[[113,44,78,26,161,120],
[84,116,125,154,139,76],
[176,127,88,54,147,101],
[99,53,108,71,70,97]]
->
[[120,113,44,78,26,161],
[76,84,116,125,154,139],
[101,176,127,88,54,147],
[97,99,53,108,71,70]]

[[113,103,77,70,100,88,62,60,105,92,59,98,117,94,130,121],
[104,101,106,97,109,97,71,40,106,97,37,103,142,100,87,91],
[98,93,106,111,98,104,129,153,97,101,160,105,81,98,111,108],
[98,97,112,104,75,97,100,94,101,99,170,78,61,71,104,105],
[91,93,129,126,86,107,128,125,98,104,177,91,71,84,84,91]]
->
[[121,113,103,77,70,100,88,62,60,105,92,59,98,117,94,130],
[91,104,101,106,97,109,97,71,40,106,97,37,103,142,100,87],
[108,98,93,106,111,98,104,129,153,97,101,160,105,81,98,111],
[105,98,97,112,104,75,97,100,94,101,99,170,78,61,71,104],
[91,91,93,129,126,86,107,128,125,98,104,177,91,71,84,84]]

[[168,110,94,150,98],
[28,145,160,76,159],
[112,80,77,97,76],
[26,53,72,26,64],
[174,83,67,141,70]]
->
[[98,168,110,94,150],
[159,28,145,160,76],
[76,112,80,77,97],
[64,26,53,72,26],
[70,174,83,67,141]]

[[108,107,108,107,92,91,108,109],
[53,53,51,49,170,167,48,53]]
->
[[109,108,107,108,107,92,91,108],
[53,53,53,51,49,170,167,48]]

[[152,34],
[126,60],
[58,160]]
->
[[34,152],
[60,126],
[160,58]]

[[69,142],
[48,160]]
->
[[142,69],
[160,48]]
---
[[116,102,47,60,149,155],
[132,91,96,64,172,67]]
->
[[132,91,96,64,172,67],
[116,102,47,60,149,155]]

[[86,118,109,81,138,124],
[73,120,109,150,102,80],
[95,113,101,104,119,124],
[70,102,109,85,121,87],
[78,85,118,101,113,71],
[95,125,101,121,123,96],
[143,35,37,100,91,90],
[98,121,110,92,78,111],
[131,76,70,83,129,76],
[83,89,113,68,129,123]]
->
[[143,35,37,100,91,90],
[131,76,70,83,129,76],
[78,85,118,101,113,71],
[83,89,113,68,129,123],
[70,102,109,85,121,87],
[95,113,101,104,119,124],
[86,118,109,81,138,124],
[73,120,109,150,102,80],
[98,121,110,92,78,111],
[95,125,101,121,123,96]]

[[98,92,98,157,135,157,143,140,151,72,157,162,101],
[132,62,141,120,117,142,132,104,150,63,120,122,133],
[139,119,111,22,116,109,32,34,110,103,22,22,91],
[117,74,121,42,133,128,69,59,136,121,37,44,78],
[174,80,173,48,151,146,74,56,170,65,55,56,126],
[70,106,67,141,54,41,108,130,46,109,132,134,101],
[66,149,76,64,82,96,78,71,90,122,56,82,59]]
->
[[132,62,141,120,117,142,132,104,150,63,120,122,133],
[117,74,121,42,133,128,69,59,136,121,37,44,78],
[174,80,173,48,151,146,74,56,170,65,55,56,126],
[98,92,98,157,135,157,143,140,151,72,157,162,101],
[70,106,67,141,54,41,108,130,46,109,132,134,101],
[139,119,111,22,116,109,32,34,110,103,22,22,91],
[66,149,76,64,82,96,78,71,90,122,56,82,59]]

[[148,99,168,125],
[135,174,96,118],
[69,62,102,72],
[92,61,83,82],
[65,91,116,94],
[173,93,168,123],
[125,160,102,134],
[67,129,122,122],
[84,86,81,88],
[144,175,79,93],
[51,95,121,132]]
->
[[92,61,83,82],
[69,62,102,72],
[84,86,81,88],
[65,91,116,94],
[173,93,168,123],
[51,95,121,132],
[148,99,168,125],
[67,129,122,122],
[125,160,102,134],
[135,174,96,118],
[144,175,79,93]]

[[33,155],
[172,56],
[108,37],
[123,172]]
->
[[108,37],
[172,56],
[33,155],
[123,172]]

[[90,136,112,90,118,96],
[141,65,146,98,116,97],
[86,140,88,99,90,158]]
->
[[141,65,146,98,116,97],
[90,136,112,90,118,96],
[86,140,88,99,90,158]]

[[125,54,105,156,87,150],
[83,40,125,58,142,105]]
->
[[83,40,125,58,142,105],
[125,54,105,156,87,150]]

[[94,147,119,130,78,146,101,52,85,117],
[90,103,80,93,54,89,94,24,78,96],
[113,82,168,129,82,170,71,135,77,94],
[111,75,66,61,94,28,109,89,128,34],
[107,125,75,102,135,90,78,97,115,125]]
->
[[111,75,66,61,94,28,109,89,128,34],
[113,82,168,129,82,170,71,135,77,94],
[90,103,80,93,54,89,94,24,78,96],
[107,125,75,102,135,90,78,97,115,125],
[94,147,119,130,78,146,101,52,85,117]]
---
[[109,72,95],
[104,77,92],
[91,116,101],
[92,131,100],
[101,109,97],
[94,127,94],
[107,39,104]]
->
[[107,39,104],
[91,116,101],
[92,131,100],
[101,109,97],
[109,72,95],
[94,127,94],
[104,77,92]]

[[115,109,131,121,87],
[117,115,125,108,88],
[104,110,115,130,63],
[104,104,122,128,71],
[104,97,140,167,74],
[129,130,132,169,79],
[116,127,110,137,63],
[123,121,134,151,84],
[106,119,107,142,53],
[114,106,139,158,82],
[108,125,104,149,48],
[114,110,126,103,90]]
->
[[104,97,140,167,74],
[114,106,139,158,82],
[123,121,134,151,84],
[129,130,132,169,79],
[115,109,131,121,87],
[114,110,126,103,90],
[117,115,125,108,88],
[104,104,122,128,71],
[104,110,115,130,63],
[116,127,110,137,63],
[106,119,107,142,53],
[108,125,104,149,48]]

[[61,150,85,122,96,92,86,72,102],
[90,73,74,67,89,84,68,159,110],
[83,62,90,59,97,78,63,138,125],
[86,83,118,111,104,59,117,92,114]]
->
[[86,83,118,111,104,59,117,92,114],
[83,62,90,59,97,78,63,138,125],
[61,150,85,122,96,92,86,72,102],
[90,73,74,67,89,84,68,159,110]]

[[93,76,116,110,106],
[131,105,85,66,128],
[78,111,131,77,46],
[168,121,75,99,131],
[113,139,153,88,82],
[131,103,87,139,122],
[163,68,55,167,175],
[75,120,119,116,119],
[48,57,102,88,114],
[123,67,64,162,138]]
->
[[113,139,153,88,82],
[78,111,131,77,46],
[75,120,119,116,119],
[93,76,116,110,106],
[48,57,102,88,114],
[131,103,87,139,122],
[131,105,85,66,128],
[168,121,75,99,131],
[123,67,64,162,138],
[163,68,55,167,175]]

[[131,64,153,108,113,123,98,99,99],
[135,27,91,34,112,175,65,158,139],
[161,64,112,93,85,105,95,147,87],
[121,75,80,71,83,85,83,155,93],
[97,101,142,122,124,105,87,62,98]]
->
[[131,64,153,108,113,123,98,99,99],
[97,101,142,122,124,105,87,62,98],
[161,64,112,93,85,105,95,147,87],
[135,27,91,34,112,175,65,158,139],
[121,75,80,71,83,85,83,155,93]]

[[21,148,33,99,177,80,136,134,112,26],
[69,111,98,76,99,108,154,69,152,42],
[37,128,69,90,141,90,145,101,127,41]]
->
[[69,111,98,76,99,108,154,69,152,42],
[37,128,69,90,141,90,145,101,127,41],
[21,148,33,99,177,80,136,134,112,26]]

[[66,64,56],
[145,37,49],
[136,138,123],
[123,45,167],
[159,62,30],
[93,124,120],
[57,179,98],
[178,77,90]]
->
[[123,45,167],
[136,138,123],
[93,124,120],
[57,179,98],
[178,77,90],
[66,64,56],
[145,37,49],
[159,62,30]]

[[106,154,43,153,97,98,104,131,102,161,79,81,82,54,114,86],
[80,142,58,163,91,134,132,92,81,148,77,102,107,43,123,99]]
->
[[80,142,58,163,91,134,132,92,81,148,77,102,107,43,123,99],
[106,154,43,153,97,98,104,131,102,161,79,81,82,54,114,86]]

[[108,108,107,103,103,108,102,103,107,108,108,107],
[114,72,113,99,99,114,100,100,113,115,115,113],
[123,79,121,92,92,123,92,91,122,123,124,123],
[127,73,125,89,89,127,90,89,125,128,128,127],
[77,166,78,124,126,78,123,125,78,76,76,77],
[99,101,99,110,111,99,110,111,98,99,99,98]]
->
[[127,73,125,89,89,127,90,89,125,128,128,127],
[123,79,121,92,92,123,92,91,122,123,124,123],
[114,72,113,99,99,114,100,100,113,115,115,113],
[108,108,107,103,103,108,102,103,107,108,108,107],
[99,101,99,110,111,99,110,111,98,99,99,98],
[77,166,78,124,126,78,123,125,78,76,76,77]]
